Where one turn sends some rows of the set: a few examples, then the rows asked:
J441: [  2  12   3  17 -10  -3   3 -11   8   9   2 -10  -6  -3  -6  18   1  -7
 -20   8   1   4  -9   3 -16  -8 -21  -5   6  -7]
J953: [ -3   7  -1  10 -12  -4   5 -12   8  11  -6 -11   3  -4  -7  18   7   1
 -15  11   6   3  -6  -4 -22  -6 -22 -10   6  -3]
J758: [  2   2   0  16  -5  -2   0  -8   6  14  -2  -4  -5   0 -10  16  10  -3
 -21   9   5   5 -11  -4 -15  -4 -24 -10   1   0]
J301: [  3  27  13 -26  20  -1   1   3   6  -7   2 -10   0   2   8   1  -9   2
   2  -3  -6   1   5  15  10  -6  10 -23   5  -3]
J454: [ -2   1 -22   8  -2 -19   4 -10   5   7   4  -4  22  -8  -3   7 -19  18
  -1  -7  -9   0  10  13   1  12  -3   5  15  -1]
J531: [ -6   5   4  -6  27  -5   8  -4   0  13   9  -4  -1   0  22  -4  -5   2
  22   5  -2  10  17   0 -10  -4  -6  24   7   1]
J986: [-12  21  11 -26  -2  11  -5   5   7  -8 -10 -20  -8  11  11   5  11  -6
  12   7   6  -5  10   4   7 -13  12  -1  -3   0]
J423: [ 11  10   6 -28 -10 -13   2   2   6   9   3  20  -8  -1  -4  14   0  -8
  19   4  -3   4  -2  10  -3   0  15  15  -6  -2]
J375: [ 14  -5   6 -31  -7  -6  -2   7   7  -2  -6  22  -1  -8  -7  14  -4   2
  19  -4   2   3  -4  -2  -9   1   9  10  -5  -5]
J805: [-10  -2 -10  22 -18   0  -4   0   3  -6   1  -9   8   2  -7   6 -15   0
  -7   1   0  -7   8   6   5   4   2  32   5   1]
J945: [ -2  12  16 -17   8  18 -13  12   8 -19  -6 -10 -15  10   8   1   1 -10
   2  -5   3  -4   1   1  13 -13   7  -1  -7  -5]
J213: [  5   8   1  18  -3  -5   1  -9   8  12   4  -4  -6  -1  -8  16   4  -6
 -23   6   1   5 -12   0 -12  -5 -23 -10   4  -4]
J528: [ -7  -2   5 -26  11  20  -9   8  -1  -9  -7 -11 -14  10   3   2  17   0
   4   3  15   2   3  -4   7 -10  12   1  -7   0]
J992: [-10  -3  14  -2  28   7  11   2  -7   0   4  -6   6  -3   9  -5 -10   5
  10  13   6   6  16  -6 -15  -6   1  26   8   7]
J11: [ -3  14   2 -37  22   2   5  -2  -3   2  -1 -11   1   1   4   2   7  12
   3   5   6   5   7   9   3  -4  15 -22   5   2]
J819: [  9  15  21 -20  -2 -12   4  10   1   6   1  20   2   1 -15   9  -8  -8
   7  13  -5  -3  -3   9   0   1  18   6  -5  15]
J830: [-10 -12 -13  23 -10   1  -9   1  -1   1   0  -2   6   9 -12   3  -4   2
 -10   4   3  -6   5   1   9   8   1  29  -2  11]
J339: [  0   3  -4  11  -5  -5   3 -10   6  15  -4  -6   1  -3 -10  16   9   2
 -18   9   5   4  -9  -4 -19  -3 -24 -14   4   0]
J460: [ -2  -8   5  -5  33   1   3   3   3   3   3   1   4  -4  19  -6  -9   8
  19  -3   0   9  13 -10 -12  -1 -13  18   6  -1]
J838: [ -7  -2  20   5  32   7   3  11   1  -5  -1  -2   8   1  10  -9 -15   1
   9   7  -1   0  13 -10  -8  -3  -9  18   4  14]
J411: [-16  -7 -13  16 -19  -2  -4   0   2  -2  -9  -9  17   4  -9   5  -5   8
  -3   6   4  -9  10   0   1   7  -2  24   2  11]
J584: [ -6  -9 -15   3  -8   3 -10  -6 -14  -4   8  -5  -5  -5  14 -10   3  -4
   3 -26   4   0  -7   1  10  -1   6 -13  -2 -14]
J149: [-12   8 -12   2 -16  -6 -10  -5  -6  -2   2 -10   5  -3  20 -10   0  -7
  11 -22  -3  -8  -1   4  11  -1   4 -18   0  -8]
J70: [  8   5   8 -26  33   8  -3   6  -1  -8   5  -2  -5   2   1   0  -3   6
  -6  -8   2   8  -1   6   9  -3  10 -23   1  -4]
J729: [  0  13  -1  12 -11  -6   7 -13  10  10   0 -11   0  -6  -5  20   1  -2
 -16   8   2   4  -7   0 -20  -7 -21  -9   9  -8]
J893: [-12   4   4  10  -6   7  -1   1 -19 -16   5 -11  10  -8   0 -13 -15  -5
 -11 -11   1 -11  -5   6   7  -3  15 -21   5   0]
J582: [  4  -2 -20  15   6 -17   0  -9   1  10  14   3  10  -4  -4   4 -17  12
 -10 -10  -9   6   5  14  10  14  -2   9  10  -2]
J617: [-15  -6  -4   5  -2   8   3  -4 -29  -5  10  -9   5  -6  -4 -12   1   1
 -12  -3  10  -4  -4   5   6   0  23 -17   2   3]
J220: [-20  11   0   3 -11  -1   2  -4 -21  -2   2 -15  15  -3   0 -13  -2  -2
  -4   1   4 -12   1   8   5  -2  19 -22   3  10]
J272: [  9   5  14 -28  -5  -4  10   7  -3  -2   0  17   2  -9 -17  14 -10  -1
   7  12   3   3  -2   7 -10  -1  22  11   0   4]
J208: [-12  12  19   4  27   0   9   5  -3   5   5  -6   5   4  12  -7 -10  -5
  10  15  -3   1  17   0  -6  -5  -1  23   4  15]
J724: [ -3   7  10   2  32  -6  -1   3   7   8   5   2   4   4  23  -8  -9  -2
  20  -1  -9   4  14  -4  -3  -1 -14  16   2   8]
J847: [ -1  -7 -24   9   7 -19  -1  -8   1  15   4   2  20  -1  -7   2  -8  19
  -4  -5  -6   3   7   8   6  18  -4   2   9   8]
J35: [ 12   0  19 -22   0  -4   1  15   2  -6  -9  23   8  -5 -19  10 -13   0
   7   5   0  -5  -6  -1  -6   2  12   1  -5  11]
J46: [-15  -2 -20  -4 -12  -5  -7 -10 -16   9   5 -10  -1   0  16 -10  16  -1
  10 -13   5  -2   0   4   9   1  10 -14  -3  -4]
J701: [ 13   7  11 -23  -5 -13  -8  11  12   5  -7  25   0   2  -5  10  -2  -8
  20  -3  -6  -2  -5   1   2   3   4   5  -9   7]

J11 turns into J528
J423 turns into J272
Now these:
J208 turns into J531
J454 turns into J411
J758 turns into J213
J46 turns into J617

